One turn sends every row of this set to another row. A few are shown first. Where does it send the rows asked after them?
zadil: [-42 -16  -4  14   8  18   9   1 -10  14   3  10  10]
Difeb: [ -2  41  -3   6 -26  -6  -5  32  -4  -6   8   1   2]
Tinis: [ -7  22 -18  57 -11  20  26 -14   3   8 -11  -7 -11]
Kevib: [-36  14  -2  13 -29  27   2  10  17  22  -5   3 -19]
vol: [ 16  31   6  46   4   5  27  -7   1 -30  11  14  -5]
lezo: [  1   9   5  24  22 -10 -16   9 -35  13   3  17   8]
Rubuk: [-17  38   1  35  13   2  -2 -26 -16 -36  -3  16  -2]
lugid: [-44  24 -12  14 -18   0 -21 -10  -3  11 -13  -2 -25]
Velu: [31 35  7 31  3  3  5  0  3 18 -7 28 -9]
fivim: [-27   9 -15  30  -4  -6  20 -31  16   5 -15  27   1]
fakub: [-42 -14  -3  14   6  16   7  -1  -9   9  19  10  12]
Nesus: [-12  12  -6  33  -1  37   7 -30  19   7   6  25 -27]
Dibod: [  2  32  32  17  -8  12 -19  15  -2 -16  13  33 -21]
Sako: [-19   0  14   6  11 -17 -22   8  -1   0  17 -10  -4]
zuno: [ 24   6 -11  32  -7   1  11  19  17   4   2  -8 -24]
peg: [-24  -5   5   2   6 -18 -16  13  -3   0   9 -12  -3]
mipil: [-26  24  11  27  -2  -4   3  11 -47  -1 -13  16 -35]
Bukuv: [ -4  19   7  34  -7  24   2  20  23  -1 -17 -22 -11]
dun: [-33  28  -9  16   0 -12 -29 -21 -16  -3 -15   9 -20]
did: [-15  -9  13  48  26  -4  18  -1 -17   9 -10  -5  -7]
solot: [  8  26 -19   7  -3  37   6  25  -4   9   0  12   3]
dono: [-12  20 -21  57  -9  16  30 -14   3  13 -12   4  -7]
Gez: [-31  16  -8  27 -35  19  -9   2  -2 -27  25   2 -20]
daga: [-33   3   0  13  -5 -18   4 -24  14 -10  -8  33   2]
Nivi: [-20 -10  18  45  26   3  22  -3 -15   9   2  -4 -14]
veb: [-33   3  -6  28 -28   3   9   2 -26 -28  24  19 -21]
Las: [-18   8  -2  32   0  35  12 -25  10   1   8  26 -40]
soru: [  8  38   2  46  10  10  19 -15  -9 -33   7  17 -10]
tozi: [ -2  15   6  31  27  -2 -13   3 -38  10  11  13   7]
safop: [  0  18  19  31   0 -19  38  10 -11  -3 -11  35  -6]
Zal: [  7  12 -16  46 -15  31  -7  11   3  18  -3  21  10]
vam: [-19  36  11  15 -17  -9  -4  30 -39   2  -6  14 -21]
lav: [-29  14   1  12 -30  35   3  14  12  23  -2   6 -19]
tal: [  6  33  29  16 -14  19 -11  25 -10  -7  17  29 -21]
gule: [-28  23 -11  28 -31  23 -12   3  -1 -18  20 -13 -26]
golub: [-26  13   7  19  12  21   6 -19 -14  -3  -1  22 -54]
Bugid: [-15  11  37  20  -9  -6 -15  -2   6 -17   6  42 -15]
Ful: [  4  36   0   8 -29  -6   1  29   1 -10  10  -5   2]
gik: [-26   1  16  26  -8 -11  38   8 -20 -12  -5  36 -10]
sufa: [ 27  35   8  34   6  -6  11   7   0  17  -9  26 -13]

peg turns into zadil
golub turns into Rubuk
Where do these go?
lugid turns into fivim
tozi turns into Sako
tal turns into gule
Velu turns into Ful
Zal turns into zuno
Las turns into soru
gik turns into mipil
sufa turns into Difeb

One turn sends every row of this set to another row. A few are shown first. Where does it send the rows asked after them?
nisu: [-20  -4  12  -6  19  22  -8  51 -33 -40  17  27   2  10]
merap: [  4  17  14  25  29 -16  13  20 -30   8  26   9  24  23]
timin: [  5  23   3 -27 -14  -6 -55  38 -47  -9  37  -6  -1  22]
ret: [ 26  16   6   2  10   5 -33  36 -28   7  12  -6  32 -10]
Zub: [ -6  15  -6  11  -8  17  20  23 -27 -19  20 -18  26  22]
mavod: [-20  -3  10  -3  27  17  -8  54 -29 -39  12  23  -4  10]
Tos: [ -8  10  17  14  28 -27  -4   9 -41   6  23  16  -1  45]
Bufiv: [-17  -8   8   0  19  13 -14  44 -42 -47   5  24  -3  11]
fir: [-18  -9  11  -3  14  19 -12  45 -40 -45  12  28   3  12]
vonu: [  7  35  10  22   5 -10  11  33 -36 -15  42   1  33  16]
Ruku: [ 13  -6   7  -9  24  -6 -39  19 -32  29   6   1   9  14]
pusep: [ 24  11   0   0  15   3 -28  36 -27  17  16 -12  29  -7]
Roket: [-19  -4   8   1  28  12 -12  49 -35 -43   5  20  -8  11]
lut: [-13  24  13   5   3 -29 -17  15 -54 -18  37  13  -7  53]
reku: [  4  28  10 -26  -7  -9 -60  39 -41 -10  31  -1  -8  24]
rugo: [-25   0   1  -2  13   2   7  11 -25   0  13  -4 -12  51]
rotus: [ 15  -3  15  -7  23   0 -40  20 -28  26   6  10  16  10]
Tebe: [-12  -1   0   9  12  14  22  14 -19   2  12  -8  15  33]
Boros: [ 20  30  -3 -12  -8   2 -39  48 -36  -6  34 -17  22  -2]
Vopez: [-14  24  -9   3 -20   6   4  26 -38 -36  25 -20   6  36]
zoz: [  1   5  17 -25  11  -8 -56  23 -36  17  18  13  -8  30]
sode: [ -3  39   9   9 -11 -19  -7  30 -51 -31  48   4  14  34]
lesa: [ 19  36   3 -10  -9  -1 -46  48 -36 -16  27 -13  18  -1]
gibo: [-25  15  -3  -6  -6  -2  -4  17 -37 -24  20 -14 -17  53]
tima: [  1   1   8 -25   7 -11 -56  19 -45  14  20   5  -8  33]

zoz turns into ret
gibo turns into Tebe
Where do these go?
Roket turns into nisu
vonu turns into lut
Ruku turns into Boros

One turn sends every row of this set to another row. A few are shown first. Where does it send the rows asked after them?
Gude: [ 21  13 -13 -24  -5  33 -31   4  -1  13  16  -9 -17 -10  -5  -8 -23   6
  31  -4]
pasem: [ 26   2 -15 -20 -13  24 -28   0 -10   1   1  -7 -24 -15   9  11 -11 -12
  26  -3]
Gam: [-15  22  -1 -17  18 -23   8   1  18   4   8  15   4 -26 -37   3   0  21
   7 -30]
Tesu: [-27  30   1 -30  15 -10   3   3  12   2   4  -1  19   0 -18  -6  10   1
  -5 -49]
mafu: [-10  31  -5 -16  18 -25   2 -17   5  21   0   9  10 -38 -14  24  -1  13
   5 -11]
Ruk: [ -4  31   2 -34  18 -10  -7   4   3  25   2   4   4 -27 -11  10 -10   0
  -6 -43]
Gized: [-14   9 -15 -19 -18  40 -10  -6  23 -24  25 -24  -1   8  27   8  14  12
  13 -21]
puva: [-34  30  -6 -12  16 -26  11 -18  14  -1   1   5  24 -11 -21   7  20  14
   6 -18]
tobu: [  5  14 -20  -4  -6  22 -17 -20  14   5  23  -7  -7 -21  -2   8 -10  31
  39  23]
rav: [-22  14  18  14   7   5  -6 -39   8   3 -33   4   2   2   4   2   2 -28
  25  -8]
Tufug: [-22  20 -21  -6 -10  27 -11 -23  17 -14  22 -20  14  14   4  -8  14  22
  34  11]
gom: [ 29  13  15  23  -1 -16   3 -30   9  -2  -2   1   3  -9   4  -4   3   9
 -34 -11]
zazir: [  9  13 -21  -8  -5  14 -24 -13  -8   0   3  -5  -5   2 -17 -12  -4   1
  45  22]
Rit: [ 20  11  16  24  -2 -15   8 -27  16 -13   1   0   8   1  -1 -12  11  13
 -35 -17]
vibi: [ -6  18 -14 -26  -9  38 -26   1   3  -5  13 -21   4  24   1 -24   1  -3
  26 -15]
robup: [ -4  -5 -18   1 -15  19  -2  -8  27 -33  24  -2 -15  -9 -10   7  10  29
  34   3]
Nid: [  3  26 -18 -23  -8  35 -31 -17  -6  16   9 -23   4   2  21   2  -6  -3
  25   6]
kosat: [ 32  11  17  18   0 -15   1 -21   6  -4  -5   2   1  -2  -2 -14   2   1
 -35 -19]
lus: [-22  20  22   7   6  24  -5 -40  28  16 -11  -4  -1 -20  33  25  -9  -5
  10 -22]
vop: [ 20  14  16  19  -2  -8   7 -27  20  -7   7  -4   7  -4  10  -6   7  16
 -41 -22]
sis: [-10  29  -3 -22  18 -27  -4  -5  -9  14 -13  10  11 -14 -28   1   3 -10
   7 -23]
dimut: [-24  40  -3 -29  15 -12  -4 -15   0  20  -5  -7  25 -11   5  14   9  -6
  -8 -31]
tavoz: [-30  16  17  21   6   9   2 -49  26   3 -18   1   6 -12  16  18   4  -4
  23  -3]
gofat: [-30   8  22  11   6  13  -1 -24  20 -13 -24   4   2  17  -8 -15   7 -22
  22 -29]
fafi: [ 23  13  18  15  -2  -6   4 -19  16  -9   4  -3   5   3   5 -15   6   9
 -41 -31]
tumap: [ 28   9  17  22   0 -13   6 -22  18  -8   5   4  -1  -8  -3 -10   2  16
 -35 -20]
Pon: [ -2   8 -12 -27 -17  41 -21   4   5 -17  11 -23  -5  16  22  -2   8 -11
  14 -28]
soz: [ -6   3  30  -2   8  25  -7  -3  29   2 -10  10 -22  -9 -10 -10 -21 -12
  15 -50]
tefe: [ -6  10  24   9   9  21  -4 -27  33  17  -5   8 -18 -37  13  23 -23   6
  15 -24]
gomev: [-29  33  -1 -24  15  -8   8  -8  26   9  17  -1  18 -23  -4  17   6  25
  -7 -38]
Zov: [ 11  11 -15 -25 -15  32 -29  -5 -11  -3  -1 -20  -9   3  25   9   1 -21
  18 -10]
fonop: [ 22  -3 -19  -6 -12  11 -20  -6  -7 -11  -2   2 -23 -13 -10   7  -3  -5
  39  14]
gatid: [ 32  14  18  14  -1  -8  -1 -21  10   2   1  -2   1  -7   9  -7  -1   5
 -41 -25]
Seb: [-15  -1  25  12   9  10   0 -12  26 -12 -18  16 -16   1 -27 -17  -8 -11
  28 -32]
lakav: [-10  20 -13 -22  -9  46 -19  -6  25  -2  34 -23   2   2  16  -3  -5  27
  20 -14]
dup: [ -4   7 -16  -7  -7  26 -11  -2  23 -17  28  -5  -8   1 -23 -18  -2  31
  39   1]
ragek: [-19   3 -18  -4 -18  27  -2 -13  25 -37  21 -15   1   9   7   4  22  21
  26  -4]
dal: [ 23  16  17  16  -2  -9   1 -27   8  -4  -3  -6   9   3  12 -10   7   0
 -41 -22]
repe: [-14   5  28   4   8  28   1 -13  46   1   5   8 -19 -23   2   6 -19  12
  12 -45]
Laz: [  9  -3 -21   3 -13  10  -9 -16  11 -18  12   1 -18 -21  -6  17   3  19
  39  21]

sis turns into mafu
gom turns into tumap
Where do these go?
pasem turns into fonop
Seb turns into tavoz
zazir turns into tobu

